In the rows, zero is written as 128.
Families of rows that turns and mirrors carry onto each other, the same ones carrying the whole set onto itself: the rest of each named row's family, in list order:
5 families of 8 rows:
pum: [139 114 118 140 157  98 135 138 154 112 134 107 147 137 125  94 108 106
  97 107 118]
Fosa: [116 119 141  96 129 147 143 130 136 164 121 159  89  97 104 141 115 119
 134 139 137]
pefiv: [146 147 149  81 133 108 136 158 124 118 105 128 149 115 119 109 106 123
 119 121 115]
mekas: [129 107 116 128 162  83 131 136 154 116 128 101 141 134 128 108 112 114
  90 105 120]
defu: [125 108 125 134 131 141 157 114 148 167 121 177 101 119 102 123 137 126
 120 117 136]
zikos: [141 122 138 109 143 105 136 128 123 138 129 132 146 141  97  79 124 137
 102 104 111]
gof: [150 141 144  81 120 106 124 143 124 126 120 112 146 117 106 106 107 131
 117 122 113]
gegu: [114 110 140 134 137 136 153 112 135 172 134 170 106 117  93 118 135 124
 117 123 120]
tuda: [106 115 127 110 141 138 146 125 164 145 123 136  81  96 129 159  96  95
 124 136 139]
tivub: [131 129 129  86 149  94 126 152 152 108 115  92 135 114 133 129  91 110
 110 121 120]
Folen: [147 150 150  72 130 111 136 138 126 128 112 114 136 115 115 102  97 130
 122 122 120]
pefi: [128 126 134  98 122 154 151 126 149 157 114 165  96  99 109 143 115 122
 140 131 136]
Vilem: [122 127 144  96 116 153 150 122 138 158 121 158  99  91 110 146 121 122
 132 129 128]
ded: [142 146 154  90 130 110 126 155 121 122 122 114 152 115 116 110 103 134
 125 118 121]
Fod: [127 136 132 102 145  98 129 154 146 104 122  91 146 117 132 132  88 108
 114 117 117]
punuf: [138 120 120 130 147  87 133 127 152 112 127 104 147 134 132 114 111 114
  82 101 112]
Bege: [105 123 105 118 143 134 148 125 163 147 115 133 100 102 118 170 101  94
 131 138 139]
gazon: [109 119 117 107 131 138 151 124 162 140 117 132  92  90 127 170 104  92
 122 133 127]
did: [106  97 104 150 143 127 154 109 165 149 131 141  97 110 121 148 126  97
 101 116 128]
gubek: [139 140 119  92 155 101 135 140 154 108 115  95 134 115 140 132  84 107
 103 120 119]
Tiseg: [121 105 132 139 128 142 154 107 140 168 134 167 104 111 105 124 143 127
 112 113 129]
neki: [141 137 129  95 132  97 128 139 152 107 121  87 139 116 131 124  88 106
 108 120 115]
razol: [105 104 109 155 151 135 151 106 169 154 136 144 104 125 115 142 119 104
 116 118 138]
padef: [109  99 104 146 145 130 158 113 172 148 121 155  97 122 118 144 122  99
 109 114 132]
sovu: [143 115 144 116 147  97 131 135 129 135 130 127 147 135 112  84 129 144
 101 102 122]
kevaz: [110 128 120 117 149 132 152 122 165 142 121 133  95  89 135 170  95  95
 117 138 127]
togar: [123 117 123 138 155  85 135 142 144 113 129 104 152 137 126 111 110 111
  94 101 118]
Nobof: [146 126 152 119 140 108 139 139 130 125 125 138 154 138 117  81 123 132
 105 101 114]
puvet: [105  98 118 145 156 128 152 113 164 150 129 153  90 115 130 149 119 102
  99 117 137]
sud: [135 112 107 129 168  94 135 130 151 117 131 111 144 141 122 110 112 115
  83 102 109]
favin: [112 136 140  96 126 145 152 125 140 159 107 162 106 103 109 158 115 121
 138 133 134]
tesid: [147 123 134 116 135  96 129 132 125 130 127 128 155 135 107  95 130 138
  92 103 110]
sul: [138 127 144 126 140  96 134 143 120 133 129 124 157 134 109  90 125 139
 106 103 122]
zeziz: [138 134 115 102 149  98 132 158 149 105 114  97 143 115 127 122  91  96
 112 127 119]
nazuv: [113 115 143 134 134 144 155 105 145 166 128 173 112 125 107 130 132 130
 123 113 134]
Tos: [113 117 114 110 136 142 152 126 174 138 113 143  91 103 126 164 100  95
 128 130 132]
magok: [118 138 151  97 124 142 154 121 137 163 118 153  96  90 111 139 108 118
 137 140 128]
nom: [145 136 157  74 134 107 126 149 127 126 117 118 142 115 116 107 107 140
 120 118 121]
mol: [106 100 108 154 162 126 152 112 163 151 137 151 104 116 117 147 123 102
  98 121 119]
Vavum: [114 102 133 131 144 136 147 118 137 168 128 177  98 115 106 131 138 126
 109 120 135]

Which other rows belong to the same family as pum? pefiv, Bege, razol, Nobof, favin, zeziz, nazuv
Which other rows belong to the same family as sud? zikos, gegu, Folen, gubek, kevaz, magok, mol
Which other rows belong to the same family as did? mekas, tivub, Vilem, gazon, Tiseg, sovu, nom

Families of rows that turns and mirrors carry onto each other, the same ones carrying the whole set onto itself: the rest of each named row's family, in list order:
4 families of 8 rows:
nep: [139 143 135 143 143 119 125 131 124 129  84  88]
Vira: [146  96 141 113 128 140 119 112 126 149 134 137]
Sobe: [116 170 125 127 123 129 116 131 132 123 144  94]
dibe: [160 122 142 117 147 146 143 135 129 149 142 147]
vuruf: [122 154 112 137 139 110 136 126 134 117 153 110]
zumu: [124 150 116 124 133 113 134 126 102 105 147 116]
toko: [163 143 134 120 130 140 146 115 126 120  87 155]
Nuror: [123 151 113 129 151 139 113 141 118 128  97  86]
Dumu: [124  99 110 107 129 155 129 135 137 132 126 147]
vivaz: [119 149 119 142 115 118 127 125 148 119 148  97]
gef: [142 115 133 120 111 170 135 146 156 140 130 136]
gopat: [165 150 130 107 126 161 129 113 120 123 103 155]
bilat: [122 125 148 133 138 118 112 127 106 134  97  96]
git: [117 173 120 124 137 124 122 132 126 121 146 101]
Lifa: [102 127 116 127 143 133 124 149 116 119  89 107]
fadim: [144 124 134 112 133 152 108 122 142 153 132 158]
Refor: [158 139 134 123 108 152 139 116 141 120  81 145]
kuf: [152 142 140  98 127 135 153 121 109 114 108 153]
Gar: [141 137 125 115 116 179 157 127 143 120 102 137]
Pones: [168 139 153 119 135 154 154 105 121 137 115 135]
pela: [130 149 124 131 147 136 109 132 116 132  99  80]
vosa: [161 149 130 108 112 167 125 114 130 122  99 150]
geba: [128 147 116 151 158 134 128 154 103 117 107 116]
Zode: [102 161 111 151 140 139 136 138 120 111 136 122]
mog: [131 140 139 161 119 142 108 141 119 125 103  92]
Gabev: [120 155 146 161 118 131 117 115 120 127 140 102]
Pem: [138 125 124 110 130 159 111 130 147 147 130 161]
ramir: [142 134 145 104  89 151 140 122 131 114  98 136]
gosus: [140 112 111 125 125 144 126 130 157 136 137 158]
mame: [153 113 130 129 126 133 121 116 148 146 142 153]
Kozen: [115 143 125 130  95 128 122 124 122 105 140  97]
tosi: [127 144 114 138 146 128 133 145 128 119  81  96]

Which other rows belong to the same family as bilat? Vira, zumu, Dumu, Lifa, kuf, ramir, Kozen
Which other rows belong to the same family as Refor? nep, vuruf, toko, vivaz, gosus, mame, tosi
Which other rows belong to the same family as geba? dibe, gef, Gar, Pones, Zode, mog, Gabev

Families of rows that turns and mirrors carry onto each other, the same ones carrying the whole set onto itself: the rest of each named row's family, in list order:
3 families of 5 rows:
J: [132 170 122 108  92 151 117 114  96 102  97]
Z: [ 97 121 122  88 100 128  92 118 156 124 144]
H: [ 93 131 117 123  95 119 138 105 141  96 154]
R: [ 88 145 136 113  86 111 135  99 141 121 135]
D: [136 150 113  98 111 162  97 122 102  84 107]
E: [ 87 128 131 112 107 118 128 103 144  89 147]
M: [130 158 118  87  84 150  90 124 119 137 103]
Y: [142 154  99 107  98 163 104 127 100  93 113]
K: [102 123 108  98  88 127 103 120 155 132 152]
L: [107 162 133 124  94 127 145  99 110  92 116]
A: [112 146 126 119 114 140 131 107 110  64 124]
X: [119 149 111 129 102 141 139 109 107  72 131]
N: [126 134 110  80 102 154  74 130 132 120 120]
U: [131 137  97  88  90 155  82 132 130 130 127]
W: [103 142 126  90  81 126 100 115 148 149 126]

Which other rows belong to the same family as H? Y, K, X, U
Which other rows belong to the same family as W? J, R, M, L
Which other rows belong to the same family as A? Z, D, E, N

Families of rows that turns and mirrors carry onto each other, the same ones carrying the whole set onto itself: the rest of each named row's family, in list order:
8 families of 4 rows:
Mufe: [130 120 138 134  95  48 122 149 124 133 144  91 154]
Repa: [126 151 127 152 148 133 109 152 112 129 142 134 165]
Ker: [124 142 152 130 111  93 156 165 140 123 143 103 121]
subud: [109 173 117 153 142 127 119 157 116 125 133 113 150]
Zom: [128 120 142 140 102  49 136 138 125 114 150  93 143]
fuba: [105 135 101 127 147  91  98 148 114 133 136 109 188]
dor: [125 138 120 148  94  63 140 148 138 121 137  80 137]
ras: [141 116 128 142  99  52 127 140 138 127 144 100 148]
tizu: [ 93 161 125 142 148 127 120 155 119 119 158 129 161]
kave: [100 148 123 156 147 128 100 152 113 124 150 128 161]
pif: [ 98 134  89 135 140  89 108 146 114 124 137 124 183]
gon: [135 121 170 134 102  93 137 166 125 134 154 109 138]
gevav: [114 156 141 155 142 130 106 150 108 118 145 132 166]
boti: [102 134  92 155 138  93 103 146 113 130 132 107 186]
buk: [112 150 133 147 139 132 103 162 102 136 144 123 170]
zez: [129 129 162 131 102  95 150 169 122 109 142 116 132]
Mak: [ 93 133  89 129 138  90 105 156 124 115 130 119 173]
Kuv: [137 122 124 143  97  55 116 147 142 117 135  94 140]
Nur: [128 156 128 153 143 135 108 156 110 113 132 120 160]
Lubo: [127 118 165 142 104  85 136 157 137 123 160 111 124]
gepa: [136 142 162 150 107  89 138 150 142 121 165 105 125]
zaseg: [135 137 171 150 104  83 139 160 120 133 142 115 130]
Refab: [125 118 132 146  95  48 119 137 136 117 146  97 155]
lov: [103 139 101 135 159  97 107 137 111 116 140 111 181]
begek: [130 127 165 138  98  88 149 161 121 125 153 126 133]
zer: [125 103 129 136 104  56 139 151 138 130 143  93 153]
tudod: [113 128 131 133 102  51 146 144 138 113 160  95 147]
Malob: [109 152  94 148 150  96 106 133 127 117 149 101 178]
leg: [ 97 146  86 130 145 103 124 152 131 121 132  98 169]
sosu: [111 148 134 138 159 126 117 160 112 134 135 132 163]
fofor: [ 98 127  97 133 145  88 102 140 127 116 141 114 186]
buso: [131 126 176 135 110  95 142 158 131 117 155 121 136]

Which other rows belong to the same family as zer? boti, zaseg, sosu
Which other rows belong to the same family as gevav? Refab, fofor, buso
Which other rows belong to the same family as gepa? tizu, tudod, Malob
Which other rows belong to the same family as Repa? ras, pif, begek
Which other rows belong to the same family as subud? Ker, dor, leg
Which other rows belong to the same family as Nur? zez, Mak, Kuv

Families of rows that turns and mirrors carry onto each other, the same ones carrying the whole set onto itself: the rest of each named row's family, in list order:
5 families of 6 rows:
siv: [143 150 123 139 132 120 123 114  93 116 118]
kogiv: [ 92 116 145 105 102 106 119 130 139 119  95]
Rolo: [121 155 165 138 116 125 132  98 111 104 124]
nor: [ 94 119 155 139 139 155 115 128 154 145 106]
simol: [114 148 145 154 142 168 125 110 132 128 129]
gifir: [ 82 129 140 127 127 135 107 135 167 130 104]
bef: [107 121 106 118 125 113 107 149 140 134  97]
podus: [ 95 114 157 109  88 120 133 131 135 117 105]
pabut: [132 143 112 139 141 123 125 142  95 124 130]
zusos: [119 120 115 122 138 108 116 158 122 146 122]
zopu: [111 118 163 121  87 110 137 137 134 123 103]
zivi: [ 94 121 149  92  98 117 124 122 141 122 105]
daki: [117 122 103 106 121 107 117 146 121 138 122]
lumod: [116 156 151 168 142 152 126 122 126 124 125]
nobil: [ 84 122 138 131 136 157 113 136 159 137 114]
tazuv: [116 149 141 134 154 171 123 114 135 130 120]
dede: [ 93 126 130 130 136 159 108 125 159 144 112]
Gigin: [116 144 172 140 116 120 139 109 100 110 122]
savul: [125 162 139 159 143 150 118 109 126 119 124]
nug: [121 142 165 130  97 128 145 107 110 107 127]
mupap: [140 140 111 132 135 125 128 129  94 127 132]
mor: [125 148 166 121  95 137 147 113 124 104 114]
kurar: [141 139 125 149 136 125 127 128  89 125 114]
kipi: [117 123 100 105 116 121 112 145 136 136 102]
vel: [120 139 163 134  95 124 144 117 104 103 114]
Gesev: [114 117 104 114 124 115 117 158 123 135 115]
Nit: [141 149 116 114 135 118 131 139 102 122 132]
topip: [ 89 138 132 119 126 146 111 135 170 136 115]
puzot: [103 145 154 153 147 167 123 113 128 124 120]
kolek: [ 98 124 156 112  82 122 133 123 145 119 110]

Which other rows belong to the same family as kurar? zivi, lumod, Gigin, kipi, topip
Which other rows belong to the same family as Gesev? simol, podus, nobil, nug, mupap
Which other rows belong to the same family as tazuv? nor, zusos, zopu, mor, Nit

